The rows of T fall into several groups, which share some directions, and each row is roughly a mix of its group's hidden directions, except some rows that fit no group.
T:
[[  7  -1 -37  15  -6  -8  -4   2 -15 -17 -15]
 [ 14 -10  -1 -17  11  21  13   6  17  25 -14]
 [  1   1 -15  19 -18  -7 -10  25 -15 -23  -4]
 [ 11  -1 -15  14 -17   5 -10   7 -27 -27   2]
 [-10 -10 -20   7   8 -30  -8 -14 -15 -19  -6]
 [ 10  -6 -14  10 -11  14  14  29  -7 -18 -19]
 [-21  -7   5 -17   9  -3  26 -21  15  16   0]
 [ -3 -19 -23 -21  -1  20  18  19  -3  -7   1]
 [ -5  -9 -13   0 -11  19  23  33   6  -8  -4]
 [-11  -5   2 -23   9  12  30  25   4   4   1]
 [ 30  -9  -8 -15   2  17  -4  21   6  14 -15]
 [  5   8  26 -11  -9  16 -19 -26   5  -1  16]
 [ 18  -3   4  25 -15  28 -11  10  11 -11   0]
 [-11 -20  -7  12  18 -17  15 -10  24   3 -15]
 [ 21   8  15   8 -15  30 -10  18  11   1   0]
 [  4 -11 -20  -5  10  14   3 -27 -20  17  15]
 [ -2 -12   1   3  -2  29  23  27  13  -5   3]
 [ 22   0  15  11 -10  27 -22  -4  13   8  10]
 [  8  15  15  16  -7  -4 -12  19 -30 -14   3]
 [-16 -24 -20  -2  -5  -4   5 -17   8 -17  23]
 [  8   4  20 -18   6  15  -5 -35   6   7  10]
 [  2   4 -14  14  -9 -20 -16   1 -26 -24   8]
 [ 14   7  21  10  -6 -14  -1  11 -27 -15  19]
 [ -2   6  15  -3 -13  27  -9 -33   8  -3   8]
 [ -5 -12  -7  -7   4  14  15  -8  36  20  -5]
 [-20   5  12  -6  18 -14  15 -25  17  15   3]
 [-23  -2 -22 -23   1   7 -17 -19  -9 -12   0]
 [ 32  -2 -11  -2 -11   8 -16  17 -16 -17  -8]
 [  0 -11 -20  31 -18  -8  -4  10  -5 -18  11]
 [-11   9  -4  29  -3 -26  14  12 -11 -14   9]
 [ -8  -7 -23  -1  -7   4  22  27  -5 -19 -12]
 [-11   0  -8 -18 -15  37  -3  -2  15   6  13]
 [-23   5  22  -4  12  -9  19  -4  26  13  -2]
 [  0  -4 -20  -6  20  -1  22 -23  11  12 -19]
 [ 18   4   9 -11  -1  -6 -29 -16 -18  -4  22]
 [ 10  -5   7 -11  -2  36  11  26  10  -1   3]
 [ -3  -6 -22  -5  -6 -20 -12 -14 -23 -21  13]
 [-21  -8  12  -3  -6  34   5   4  17  -4  17]
 [-12 -10  23  12  -1  24  15  12  22   0  13]
 [ -6  -4  25 -16  18  11  12  -3  13  23  16]
 [  8 -14   5  18  -6  35   6  14  17  -6   7]
 [-15 -12  -2  27  -4   8  27  17  15  -6   2]
 [ -3  -5 -37  19 -12  -4  -8  17 -12  -3  -7]
 [  5  18  -4  17  -9 -27 -19 -11 -12 -12 -15]
 [-24 -13   4 -15  25  -1   8 -19  17   3 -12]
 [ -7 -13 -15  -1  -4  20  11  -4  36  16  -2]
 [-20 -23 -26  11  -8   7   3  -8  19 -11   9]
 [ 29  -3  -3  -8 -16  27 -22   6  -6  -2  -1]
 [-12   4  11  28  -8  10 -11  22 -16 -20   1]
 [ 13 -10 -17 -12  16  18  21 -20   2  14 -13]
 [  7 -11  18  -8   3  28  28  13 -11  -2   5]
 [ 13  -1  12 -15  -6  27 -10   3  25  19  -8]
 [ 13  18 -11   4  -6 -15 -20   6 -31  -5 -13]
 [-29 -25  -9   8   1   5   5  -9  11 -20  14]
 [-13   5  -2   8  18 -31   5 -15 -12 -19 -12]
 [ 26  11  -4   5 -21  17 -23  13  -4 -11 -10]
 [ 21  20  28   6   5  -9  -1  16 -18   6  -8]
 [ 13  13 -10  11  -1 -25 -15   5 -28  -6 -16]
 [ -9  -5  15 -21  11  19  14  -9  26  16   1]
 [-22  11   3   6   3 -16  -4 -38   4  -3  10]
 [-12  -7  13  34  11   3  20   3  14 -15   0]
 [  0 -10  -3 -11   7   8  18 -10  35  22  -5]
 [ 27   6 -10  24 -24  -1   1  20   0   7   5]
 [ 10  11  27   9  13  -6 -22 -26   3   5   4]
 [-31   5  10  20  -5 -14  17   2  -8 -20  10]
 [ 10  -1  -9  24 -29  20  -5  20  10  -3  -2]
 [ 16 -12 -11  17 -12  29  -7  12   3 -22  -4]
 [ 16   4  19  -9  -7  -4 -31   1 -15  -4  23]
 [ -7  -5  22 -12   3  27  14   0  19  22   4]
 [ 12  12   9  15  -2 -21 -10  11 -32 -14  -1]
 [ 12   9   1  19   6 -30  -7   8 -23  -6 -17]
 [-31  -6  11 -10   1  31  -3  -1   5 -12  12]
 [ 15   9  18 -21  -4  14 -18  -4   6  27  11]
 [ 32 -10  -1 -16   1  31   4   8  -8   4  -6]
 [-19  -1 -13  13   8 -27  18   0  -9 -20 -13]
 [-31  -2  -4  24  -9  -8  14  21  -8  -7   7]
 [-10   6  26  29  18  -9  13  -4  10 -11  -3]
 [ 19 -15 -17   0  -1  20  15  23 -21  -3  -6]
 [-34   5   1  22  -6  -6  23  -4   1 -16  -1]
 [ -2  -5 -27 -35   1  -6   3   6 -19  -4  -6]
 [ 18  -6   9 -10  -9  33 -13   4  11  17  14]
 [-12   0 -16  15  -5 -34  -7 -22 -10  -1  -3]
 [ 28   2   3 -19  -3  12 -29  -9  10  12  -3]
 [ -7 -10 -35  -8  -6  -7  10  10 -15 -20 -12]]

One row of each group comes first, with its name. Which group is each row after those in?
[  0   6  12  -2 -21  26 -24 -17  16   6   6]
W
[  1  11 -16  -4  -7 -13 -22  -3 -33 -16  -2]
H
[ 11  -9 -29 -15  -4  -2 -21 -14 -19 -13  -5]
Y

[ 23  20  13  -3   7 -22  -5   4 -24   6 -13]
H
[ -5 -20  -2 -23   9  25  17   8   9  13  15]
Y
[-24  -2 -20  14 -10 -29  17   3  -4   1  -5]
Y
[-13   3  18 -12   9   9   6 -24  24  22   5]
W
[  9 -16 -29   8 -27  13 -17  -2   0   3   6]
Y
[ -2 -18  11   0  20   7  -6 -31   8  10  20]
Y
[ -6  -5 -15 -34  -2  14   1 -21  13   9  10]
H
[ -5 -18 -40  10  -8 -13  -2 -12   8  -7   0]
H
[ -4  13 -14  10 -26 -28 -14  -7  -6  16  -3]
Y
